Each row has a name. Each question is about the rows just above it. Places in a row count from 0.

bovof: 130  147  113  135  126  142  148  148  113  179
fakid: 124  150  183  110  169  134  129  108  126  131
Sarol: 118  124  131  137  152  131  123  125  140  179
Among the named rows, does one hold 148  148  113 next to each other, in this order? : yes
Is 126  131 printed in one of the named rows, side by side and in this order? : yes
Places of 148 in row bovof: : 6 7

Vesi: 186  186  17  135
gebi: 129  129  27  129
raz: 187  186  187  186
kino: 128  185  11  11
Does one of the named rows hold 16  135 side by side, in this order? : no
At which places does gebi hold 129? : 0 1 3
Places of 187 in row raz: : 0 2
Is 187  186  187 printed in one of the named rows, side by side and in this order? : yes
At which places does Vesi hold 186? : 0 1
Every place of 128 in kino: : 0
Whose row is 129  129  27  129? : gebi

zanis: 107  87  118  108
muz: 108  108  87  107
golog: 88  88  87  88
Fam: 46  105  88  101
At which places does muz hold 108? : 0 1
Places of 87 in row golog: : 2
At which places does muz hold 87? : 2
Every place of 107 in muz: : 3
Does one of the named rows hold 108  87 side by side, in this order? : yes
Every place of 88 in golog: : 0 1 3
At which places does Fam hold 101? : 3

mav: 109  87  88  101  80  98  112  112  91  103  102  101  98  81  112  92  111  120  103  92  107  91  111  91
dopi: 142  61  92  127  84  108  88  68  89  74  40  119  108  91  148  78  132  100  108  93  162  108  128  100
dumat: 106  106  106  94  104  118  97  116  115  102  102  106  110  112  83  109  94  80  85  108  101  98  84  93
masi: 108  87  88  113  80  99  103  79  91  103  102  100  99  81  113  93  100  120  104  93  108  91  110  91
Baluk: 108  99  91  105  86  106  86  65  101  92  62  125  133  69  121  94  130  71  116  106  100  142  135  109
sogaz: 83  95  92  101  105  119  95  95  116  110  113  103  113  93  91  108  91  99  83  105  83  96  93  91
gigun: 121  131  63  136  33  121  123  117  78  103  45  123  110  80  88  113  96  84  93  111  172  103  100  72
nale: 109  99  91  105  87  107  86  66  102  92  62  125  133  69  120  94  130  72  116  106  100  142  135  108
Sar: 83  95  92  87  105  119  95  95  116  110  113  103  113  93  91  108  91  99  83  105  83  96  93  91
At which places does dumat hold 106? : 0 1 2 11
Does one of the named rows hold 99  91 side by side, in this order? : yes
Among the named rows, does one hold 100  141  135  108 next to each other, in this order? : no
Every place of 108 in dopi: : 5 12 18 21
Places of 112 in row mav: : 6 7 14

Feki: 103  112  101  89  136  103  103  96  87  112
Nupot: 113  111  97  81  126  105  109  93  83  102
Bel: 91  82  139  92  43  54  173  89  80  87
lim: 91  82  102  98  73  88  88  109  137  104
dulad: 118  110  92  76  145  105  136  84  73  111
rut: 98  110  99  84  99  94  103  92  92  105
Rad: 71  53  71  53  53  99  53  99  53  99
Tafib: 104  103  96  111  150  110  119  94  93  95
Zuzo: 118  105  71  120  183  109  53  95  110  104
Does one of the named rows hold 52  53  99  53  99 side by side, in this order? : no
Every place of 99 in Rad: : 5 7 9
Every place of 53 in Rad: : 1 3 4 6 8
Among the named rows, does one hold 145  105  136  84 next to each other, in this order? : yes
Every place of 103 in Feki: : 0 5 6

fod: 96  101  97  100  91  93  100  93  90  101  95  98
Vaz: 144  84  103  29  126  58  146  36  139  143  42  164
Pud: 99  91  96  88  109  120  96  110  103  83  102  98
labo: 100  107  99  98  106  91  104  90  102  104  91  106
pef: 97  95  97  97  95  97  96  97  96  96  96  96
Konof: 108  85  78  58  153  154  87  123  123  69  88  111
vitok: 110  109  111  86  107  93  127  79  106  105  87  125
subil: 86  143  100  130  75  93  115  86  50  104  93  104
Zoz: 94  94  100  97  99  97  106  94  93  100  95  104
Does one of the named rows hold 93  99  93  90 side by side, in this order? : no
At which places does Zoz hold 97? : 3 5
Does one of the named rows hold 79  106  105  87  125 side by side, in this order? : yes

domu: 105  92  82  124  103  89  94  97  116  92  102  79  79  83  79  87  81  114  36  110
bugo: 103  87  102  66  98  100  106  84  80  114  99  111  124  91  108  103  102  120  126  95
Ragen: 101  119  78  105  85  106  101  135  101  93  97  111  124  101  92  93  98  78  75  94
vez: 92  117  104  98  76  109  103  109  109  97  86  81  124  96  115  102  121  93  147  91
dete: 92  117  104  98  76  109  103  109  109  97  86  81  124  101  115  102  121  93  147  91
Is 97  109  109 printed in one of the named rows, side by side and in this order? : no
At which places does domu hold 79? : 11 12 14
Is 102  87 printed in one of the named rows, side by side and in this order? : no
Does one of the named rows hold 109  97 side by side, in this order? : yes
Is 102  103  108  91 printed in one of the named rows, side by side and in this order? : no
Among the named rows, does one hold 104  89  94 next to each other, in this order? : no
Does one of the named rows hold 102  115  96 side by side, in this order? : no

suv: 92  23  92  92
rolik: 86  45  85  92
Nazad: 88  91  97  93
bizi: 88  51  97  91
Does one of the named rows hold 92  85  45 side by side, in this order? : no
Does one of the named rows hold 45  85  92 side by side, in this order? : yes
Is 92  23  92 printed in one of the named rows, side by side and in this order? : yes
Every place of 85 in rolik: : 2
Every place of 92 in suv: : 0 2 3
Places of 97 in row bizi: : 2
Places of 23 in row suv: : 1

fiti: 81  12  100  94
fila: 102  80  104  80
petef: 99  12  100  94
Places of 102 in row fila: : 0
Places of 80 in row fila: : 1 3
Is 80  104  80 printed in one of the named rows, side by side and in this order? : yes

Zakel: 125  67  86  44  115  137  87  80  121
Kisop: 107  72  90  90  107  90  90  95  133
bedi: 102  137  90  43  78  58  88  119  88
At which places does Kisop hold 107? : 0 4
Among the named rows, does one hold 102  137  90  43 next to each other, in this order? : yes
Is 88  119  88 printed in one of the named rows, side by side and in this order? : yes
Places of 90 in row Kisop: : 2 3 5 6
Does one of the named rows hold 43  78  58  88 side by side, in this order? : yes
Places of 90 in row bedi: : 2

tiz: 95  95  76  108  128  98  77  79  106
Gegez: 98  98  95  100  86  99  48  96  74
luza: 100  102  97  104  103  101  74  118  106
ped: 96  100  84  92  163  94  58  121  147
dizu: 107  100  72  99  86  107  89  120  139
Does one of the named rows hold 100  102  97 side by side, in this order? : yes
Is 87  99 printed in one of the named rows, side by side and in this order? : no

Bilob: 78  100  165  39  77
durok: 78  38  165  39  86
pum: 78  100  165  42  77
Does one of the named rows hold 165  42 side by side, in this order? : yes
Places of 78 in row durok: : 0
At which places does durok hold 39? : 3

peto: 105  98  109  104  101  101
bon: 99  101  134  97  89  97
Rivo: 56  96  183  90  69  98
gode: 85  97  85  100  85  97
Nofe: 96  96  100  96  96  100
Rodom: 79  101  134  96  89  97
vabos: 36  101  119  93  86  96
Is 119  93  86  96 printed in one of the named rows, side by side and in this order? : yes
At which places does gode hold 97? : 1 5
Every place of 96 in Nofe: : 0 1 3 4

Fov: 134  117  111  117  98  117  27  98
pif: 134  134  111  101  134  134  27  107
mer: 67  123  108  97  46  113  128  96
Dizes: 74  109  98  95  96  107  136  111
Does one of the named rows hold 107  136  111 side by side, in this order? : yes
At which places does pif hold 134? : 0 1 4 5
Is 109  98  95  96  107 printed in one of the named rows, side by side and in this order? : yes
Does one of the named rows hold 136  111 side by side, in this order? : yes
At which places does Fov hold 117? : 1 3 5
Every place of 96 in Dizes: : 4
Is 134  27 printed in one of the named rows, side by side and in this order? : yes

pep: 64  171  32  84  69
Paro: 38  101  123  49  34
napos: 151  70  68  70  133
dit: 60  53  90  138  62
kodet: 64  64  64  64  69
Kem: 64  117  65  84  69
Is 84  65  117  64 printed in one of the named rows, side by side and in this order? : no
Is 70  68  70 printed in one of the named rows, side by side and in this order? : yes
Does one of the named rows hold 32  171  64 side by side, in this order? : no
Every place of 64 in kodet: : 0 1 2 3
Does one of the named rows hold 62  138 side by side, in this order? : no

buk: 100  100  100  110  90  107  90  96  100  125  114  83  109  97  101  100  114  84  114  106  106  82  98  103  102  82  115  98  104  110  96  89  117  164  100  121  100  88  106  110  69  111  93  86
did: 100  163  105  107  100  142  100  148  163  93  113  40  148  109  107  161  102  39  159  100  115  91  100  104  85  163  163  81  141  104  79  99  111  101  61  120  124  40  150  110  71  124  148  51
samak: 107  100  110  89  112  100  107  103  83  67  93  107  100  105  100  88  84  107  96  95  96  120  107  97  95  122  91  98  105  100  100  111  88  100  108  78  98  102  103  90  131  92  100  106
gufif: 117  100  100  73  130  102  117  107  60  21  84  116  100  113  100  73  61  115  91  89  90  148  116  93  100  153  78  95  111  73  100  128  100  120  118  48  95  103  108  76  175  82  100  113
Fise: 105  100  89  105  90  75  108  103  79  132  80  129  73  90  96  75  113  129  69  96  95  88  84  100  113  81  84  113  72  107  112  100  87  92  116  107  100  133  69  103  90  93  123  123
vum: 100  100  105  107  100  142  100  91  163  93  145  40  148  109  107  161  102  39  159  100  115  91  100  104  85  100  143  81  141  104  79  89  140  101  61  120  124  40  150  110  71  124  59  51
Vapa: 88  100  117  95  115  146  83  94  147  54  100  44  151  116  108  151  100  43  158  109  111  115  128  100  77  126  134  77  150  91  78  102  129  111  67  95  123  38  157  98  106  117  57  55
At which places does did hold 163? : 1 8 25 26
Every place of 100 in buk: : 0 1 2 8 15 34 36
Is 115  82 printed in one of the named rows, side by side and in this order? : no
Does one of the named rows hold 100  88  84  107 side by side, in this order? : yes

